In the data rows, 128 means zero.
Some points, each followed by its number:
[124  55  68 148 103 108  88 193  75 169 100  90  97  48 134 201  50  73  24  93  72 178 191  92  90  96 174  38  87  47 195 142] 0
[163 143 148 146 148 155 181 182 185 165 157 137 155 150 151 160 142 132 124 163 134 117 117 136 140 125 156 100 164 104 143 158] 1
[204 135 105 164 148  91 146 164 127 187 163 130 114 134 110 210 127 114  98 158  96 178 227 119  85 140 181 137 110 105 241 157] 2
[ 91 237 255 134 212 188 150 106 135  57 155 201 201 186 172  60 186 188 234 180 245 104  80 184 188 205 102 255 199 255  63 145] 3
[150 183 165 135  95 168  82  66 191  98 143 187 126 191 172  76 154 201 212 126 147 147 156 172 164 135  89 215 137 146  74  94] 4
[136  60  43  86  63  20  69  98  54 115  88  55  58  91  29 131  58  37  40  87  20 112 155  61  34  80 123  63  55  44 187  90] 5
[ 90 147 156 151 145 154 119 165 111 117 128 134 142 123 158 142 128 157 140 126 158 165 141 132 154 156 148 147 138 164 125 121] 6
[ 70 188 194 109  85 153  38  13 150   8 132 163 118 167 145   5 145 191 203  88 154 108  72 166 167 141  55 241 151 180  33  36] 7
[125 116 104 168 153 142 117 201  97 173 118 118 153  71 166 192 103 122  75 108 129 172 172 113 129 149 165  72 125 115 173 147] 8
[147 152 123 154  94 154 122 109 178 119 139 154 132 145 163 120 149 161 172 113 138 139 150 153 149 125 127 158 142 141 111 119] 9
[ 30 155 171  65 129 106  83  18  61   8  78 101 125 124  88  14 124 131 163 119 156  25   8 110 114 131  27 202 135 168  16  83] 10
[135  35  37 166 121 106 155 255  61 213  92  81  89  23 116 243  74  60   4  96  93 167 174  59 101 112 202   0  79  58 212 178] 11
[110 144 132 113  55 158  46   0 196  59 127 158  98 183 153  28 118 183 191  92 103 136 123 147 142  94  53 214 122 116  25  56] 12
[128 147 145 150 142 141 126 160 114 166 138 129 150 131 130 164 118 131 113 139 129 154 179 135 133 153 143 130 144 137 172 149] 13
[197 140 131 151 158 111 161 161 122 170 147 148 128 159 116 189 139 125 126 177 111 184 215 135  91 156 189 138 123 128 239 166] 14
[130  73  94 145 138 105  92 178  71 170 107  90 110  58 122 190  84  88  62 111  86 149 195  92 108 118 162  62 110  72 173 138] 15
[116 120 121 135 131 100  99 136  89 139 123 111 124 105 121 133  94 120 101 123 116 131 161 110 112 130 109 109 105 109 153 127] 16
[148  64  54 137 155 104 226 255  91 195 104  96 116  54 125 228 127  69  39 117 118 158 122  88 123 128 235   0 108 105 215 175] 17
[127  75  81 129 115 119 157 170 113 142 115 107 113  91 120 161 110 102  91 105 131 144 122 114 149 115 157  57 115 129 152 124] 18
[ 89 159 180 114 161 136 111 119  90  86 119 139 141 119 140 100 126 140 146 114 173 107  95 126 149 146 110 163 141 179  80 113] 19
[195 128 124 140 130  75 140 148 126 176 152 133 129 134 101 190 109 100 101 156  86 175 224 131  83 138 187 135 114 114 237 155] 20
[169 155 161 169  64 206  60  41 255 136 205 199 143 227 189  77 147 207 221 134 129 166 192 197 151 103  46 235 164 110  68 114] 21
[174 136 127 153 151 119 142 135 114 170 143 121 154 148 115 167 142 147 120 175 124 152 194 144 115 144 158 150 132 127 204 151] 22
[146 119 122 112 130  99 121 117  87 136 115 101 124 133 109 130 114 107 127 139 112 118 157 128  96 117 126 144 107 119 148 135] 23
[139  85  98  99 166  97 229 220  88 150  95  77 136  59  88 192 139  38  47 127 129  83  46  64 115 118 217   0 122  94 168 156] 24
[ 95 100 105  69 110  55  82  52  68  81 101  95 112 102  62  76  87  86 120 108  90  64 101  93  63 102  67 130  85  92 101  96] 25
[ 75 204 206 110 141 157  86  73 111  49 123 160 147 167 166  46 157 198 187 117 174 114  91 148 188 170 103 220 169 207  63  87] 26
[ 18 203 221  83 159 137  98  45  90   0  98 140 160 144 139   1 151 173 194 128 191  74  25 148 161 160  61 227 170 209  27  83] 27
[149  91  85 144 129 103 123 181 100 198 122 108 136 110 110 198  97 109  83 137  85 183 217 114  98 132 158  93 115 102 234 155] 28
[134 107 113 121 117  96 103 111  95 145 107 104 108 113  98 135  90  99 107 137  94 123 164 118  86 128 123 118 105 102 166 132] 29
[135  69  63 176 139 118 110 239  95 218 127 102 116  59 144 239  84  88  38 102  94 192 207  97 108 138 203  34 107  76 207 173] 30
[ 82 128 121 101 107 130  96 118  99  77  90 123 112 118 141 105 118 148 118  82 128 127 104 121 145 121 107 132 107 141  90  92] 31
[ 63 187 166  78 142 136 120  27 112  81 135 137 134 154  99  32 157 126 232 171 160  26  42 140 136 118   0 217 138 184  15 138] 32
[123 134 131 151 108 140 127 121 134 105 113 158 122 150 155 114 130 154 144 102 144 152 136 150 158 136 130 141 126 146 108 112] 33
[172  57  56  89  86  12  97 109  47 128  84  73  60  87  33 156  51  48  30  94  22 152 183  62  21  74 159  53  45  32 216 101] 34
[135  94 102  70 161  79 231 192  81 119  75  55 142  61  68 155 121  18  48 131 122  55  11  52  87 125 202   0 129 103 152 151] 35
[122  69  63 159 120 113 145 209  79 167  96  89 106  58 125 191 112 106  61  93 114 166 135 104 114 128 195  34  98 107 179 151] 36
[199  94  96 168 138  97 131 186 130 227 146 121 130 123 123 217  97 106  78 143  91 201 255 137  90 135 188 105 122  94 255 171] 37
[138 114 102 120 101 128 126 133 144 130 120 138 109 138 137 133 144 152 128 103 138 133 119 118 135 139 139 109 117 135 120 124] 38
[127 175 183 143 165 133 141 125 120 129 148 136 166 154 139 124 143 149 176 165 172 128 149 157 134 163 117 184 151 170 152 155] 39
New points follow, each followed by the numbers of its three nearest points above by angle, seen from the average point of the numbered points, nearest first.
[158 103 100 104 118  62 120 119  88 132 116  89  98 119  75 129  98  85  97 131  67 128 159 100  67 120 156 100  75  85 194 125] ~ 34 5 29
[204 165 155 194  97 254  48  42 255 195 237 206 180 255 211 103 133 237 255 157 134 206 245 237 179 102  39 255 169  93  74 130] ~ 21 4 9
[125  81  65  74  83 101 124 113 111 112  90  94  86  90  85 118  99  73  67  79  88  88  64  89  86  74 119  49  79  70  93  95] ~ 5 25 34
[146 101  96 106 157 105 232 206 101 147 102  97 133  77  92 182 130  50  50 127 133  88  40  81 109 107 201  16 121  97 157 162] ~ 24 35 17
[170 151 140 162 152 162 184 180 180 176 149 161 144 163 152 157 170 151 159 146 168 159 142 159 169 138 168 141 166 132 153 147] ~ 1 13 39
[171 135 138 129 124 146 151 141 191 162 160 145 131 142 126 129 135 127 138 154 118 126 123 146 128 113 137 114 143  99 115 154] ~ 1 21 9
[132 132 144 117 149 113 123  91  95 124 118 130 132 145  96 112 120 125 152 158 126  99 122 140 105 135 102 164 126 146 139 145] ~ 32 10 27
[118 201 195 150 104 185  68  42 209  72 161 207 137 219 175  34 173 229 234 131 166 171 156 204 180 145  73 255 158 194  54  79] ~ 4 21 9
[165 120 111 134 131 144 194 164 146 150 142 140 131 130 131 160 130 108 109 127 134 115  91 114 145 128 175  84 138 109 132 145] ~ 1 24 17
[103 195 180 137  82 175  69  31 220  56 166 193 135 208 184  42 172 215 232 114 175 153 145 194 169 158  69 255 169 190  54  79] ~ 4 7 21
[113 164 172 119 158 109 150  63 132 120 130 149 154 158 100  72 145 148 182 164 152  76 104 137 138 136  65 202 136 159  97 142] ~ 32 27 3
[134 136 137 142 101 139 106  95 155 109 129 152 127 152 149  96 141 164 160 107 136 144 129 156 153 129 114 171 137 137  93 103] ~ 4 9 33
[181 124 127 120 130 143 171 156 180 157 150 118 156 135 133 139 141 104 137 148 126 111  94 120 133 112 163  91 139 100 114 152] ~ 1 24 35
[104 114 122  98  57 112  67  36 150  65 117 134  99 144 119  40 117 141 148  82 104 116  96 119 130  93  50 157 101 119  47  50] ~ 12 7 31
[156 137 112 118 121  76 124 119 114 150 135 121 114 145  86 136 116 110 126 143  91 153 180 128 101 145 144 124 116 122 192 140] ~ 20 2 14
[ 29 191 213  82 149 137  99  50  90  28 103 125 159 142 129  20 151 165 184 129 178  59  30 131 146 162  59 206 156 198  19  88] ~ 27 19 10
[103 182 201 117 181 152 133  95 115 108 145 154 171 161 133  90 156 172 201 158 178 109  97 154 173 170  89 208 159 185 109 139] ~ 3 39 26
[121 104  92 131 124 129 143 140 132 140 121 121 103 107 121 132 121 128  86 110 129 138 114 112 119 110 139  91 107 103 116 121] ~ 18 36 24
[185 159 148 178  76 238  39  30 255 155 225 183 152 238 195  82 118 207 223 135 109 177 215 207 151  83  32 232 143  81  57 110] ~ 21 4 9
[126 102  92 120  80 128 117  95 155 110 121 116 100 113 123 111 106 114 124  93 108 117 114 106 124 103 111 108 110 106  92 109] ~ 12 31 25
[ 91 127 140  74 135  94 104  52  88  77 111 102 129 145  80  57 121 112 158 144 135  57  76 125 101 111  43 167 105 139  74 122] ~ 10 32 25
[100 123 127 141 124 135 114 160 105 132 117 142 123 109 163 143 125 135 110 102 131 145 125 122 150 136 144 103 141 138 123 112] ~ 6 33 8
[124 115 114 123  98 133 142 137 131 147 119 129 115 112 129 126 119 146 121 113 130 119 114 116 135 118 135 112 127 112 127 114] ~ 38 18 31
[151 113 111 140 118 139 140 148 165 148 124 139 122 125 139 139 129 124 118 135 122 116 110 131 124 112 141 101 135 111 129 125] ~ 1 38 9
[139 121 116 114  82 158  83  71 201 120 161 138 128 167 147  85 119 139 161 107 115 130 130 140 121  75  74 151 129  91  66  98] ~ 12 21 4
[ 99 105 100 120 116 117 117 124 105  98  93 116  98 114 136 112 135 137 110 106 124 127 113 115 136 125 123 114 126 151 123  89] ~ 31 10 7
[139 114 101 143 133 147 159 157 145 151 130 122 116 121 141 162 144 138 125 108 145 138 132 132 144 127 169  95 117 121 145 139] ~ 1 18 17
[147  71  53 135 145 107 226 255  81 191 104  98  98  57 107 231 131  69  36 121 130 122  91  83 115 135 240   0  99 110 212 183] ~ 17 24 36
[113 141 151 111 144 103 125  80 102 111 137 123 128 149  92  95 134 116 165 158 131  99 119 124 128 131  96 172 131 147 119 122] ~ 32 10 27
[106 104  89 140 129 131 119 165  97 141 110 115 113 104 144 155 114 124  91 101 119 153 126 115 136 132 164  99 110 127 140 123] ~ 36 18 11
[142  89 103 100  89 133 106  94 168 106 122 113 105 119 110 104 101 100 117 110  99  97  76 103 105  76  95  89 126  64  75  99] ~ 25 12 10
[139  89  92 126  99  66 116 129  71 160 104 103 103 100  93 160  66  83  73 117  83 134 178 122  80 111 133  98  95  89 182 130] ~ 34 29 5
[175 100  87 132 111  60 128 128  98 168 119 106 105 114  83 155  85  74  89 147  73 155 202  98  68 132 170 105  74  74 217 132] ~ 34 29 20
[134  74  71 163 122 127 115 235  88 206 115  97 126  55 143 226 100  93  29 111  91 199 212 107 121 135 186  40 102  74 214 165] ~ 30 11 15
[171 126 134 147 145 146 179 161 159 164 133 138 132 126 136 173 155 116 126 130 139 137 113 134 145 131 167  91 146 125 143 151] ~ 1 17 24
[179  95  82 106 107  34 111 134  84 164 111  77  89 106  65 178  87  61  52 117  29 167 205  92  38 113 186  78  76  65 243 113] ~ 34 5 29
[ 41  41  50  76  63  80  60 130  48  72  64  71  57  43  84 109  52  72  41  48  64 103  96  55  86  68 104  26  59  79 106  81] ~ 5 34 25
[140 114 116 121  99 128 142 145 149 136 127 122 120 108 131 132 134 119 129 100 120 126 122 120 136 113 123  89 111 107 117 131] ~ 38 18 1
[102 119 104 112  94 137 108 122 110 104 108 116 114 107 128 110 108 142 100  86 126 126 113 114 127 108 123 123 109 132 103 106] ~ 31 10 12
[176 143 145 147 119 167 127 118 213 157 169 157 145 183 170 129 132 160 160 152 120 145 156 150 148 115 105 160 147 100 114 123] ~ 21 9 4
[156 120 126 123 148 133 199 161 160 146 148 126 145 122 123 166 154 102 106 144 138 103  88 109 136 120 164  77 134 117 145 161] ~ 1 24 35
[145 123 124 119 109 139  99 101 171 118 142 120 123 141 132  79 127 146 143  97 126 130 128 130 135  93 114 150 124 116 104 101] ~ 12 21 4
[ 86  94  94 126 117 108 101 139  91 102  93 118 111  71 125 116 113 116  82  95 105 127 118  95 124 104 134 102 104 112 114  96] ~ 31 5 25
[ 76 120 123 115 120 134  87 140  92  77 102 119 121  90 140  97 121 131  93 100 113 121 114 113 117 143 126 104 122 135 104 110] ~ 31 10 27
[159 105  99 172 146 136 202 228 123 193 117 135 137  93 144 224 157 141  86 131 146 156 157 117 147 142 217  73 117 134 202 174] ~ 17 8 30
[104 197 194 125  85 169  60  25 190  38 142 191 139 221 187  18 168 236 238 116 168 147 123 196 186 146  78 255 159 190  50  66] ~ 4 7 26
[140 135 123 147 121 131 158 154 149 142 136 146 124 137 156 152 150 146 134 129 152 154 150 133 153 145 153 124 135 149 160 141] ~ 1 9 13
[116 141 126 108  35 168  21   0 216  62 152 167  87 196 161  25 113 177 200  79 101 130 135 170 138  85  15 218 112  91   8  64] ~ 12 7 4
[143 124 142 130  88 160  88  63 220 137 172 160 115 165 150  93 128 150 183 110  98 144 146 159 142  93  82 171 126  91  63 103] ~ 21 12 4
[153  98  95 121 167 109 231 214 116 151 107  96 145  79 100 188 148  55  53 146 129  92  50  74 117 123 208  10 121 118 166 169] ~ 24 35 17
[152 134 131 196 184 162 147 241 113 192 158 153 159 114 179 223 120 131  93 144 135 208 217 142 163 168 205 101 150 138 210 180] ~ 13 8 37
[134  98  86 132 134 115 185 196 131 164 113 106 117  94 142 161 134 103  88 116 124 136 105 100 125 129 160  58 117 116 148 154] ~ 17 24 18
[138 128 127 115  63 152  34  31 209 108 158 152 103 184 160  55 115 154 183 104 101 122 133 166 135  88  30 176 126  95  46  76] ~ 12 21 4
[111  96  96 148 120 120 122 174  96 135  99 122 109  90 142 177 112 127  75  99 129 139 129 107 132 122 150  78 112 123 146 133] ~ 36 11 18
[131 109  94 118 106 130 146 137 130 143 117 121 107 108 144 147 133 120 109 116 118 130 106 116 129 120 140  97 125 131 130 124] ~ 18 38 24
[165 130 134 138  59 207  31  19 255 150 207 172 147 206 178  77 127 183 216 121  92 172 199 180 147  67  21 206 131  68  54  91] ~ 21 4 12
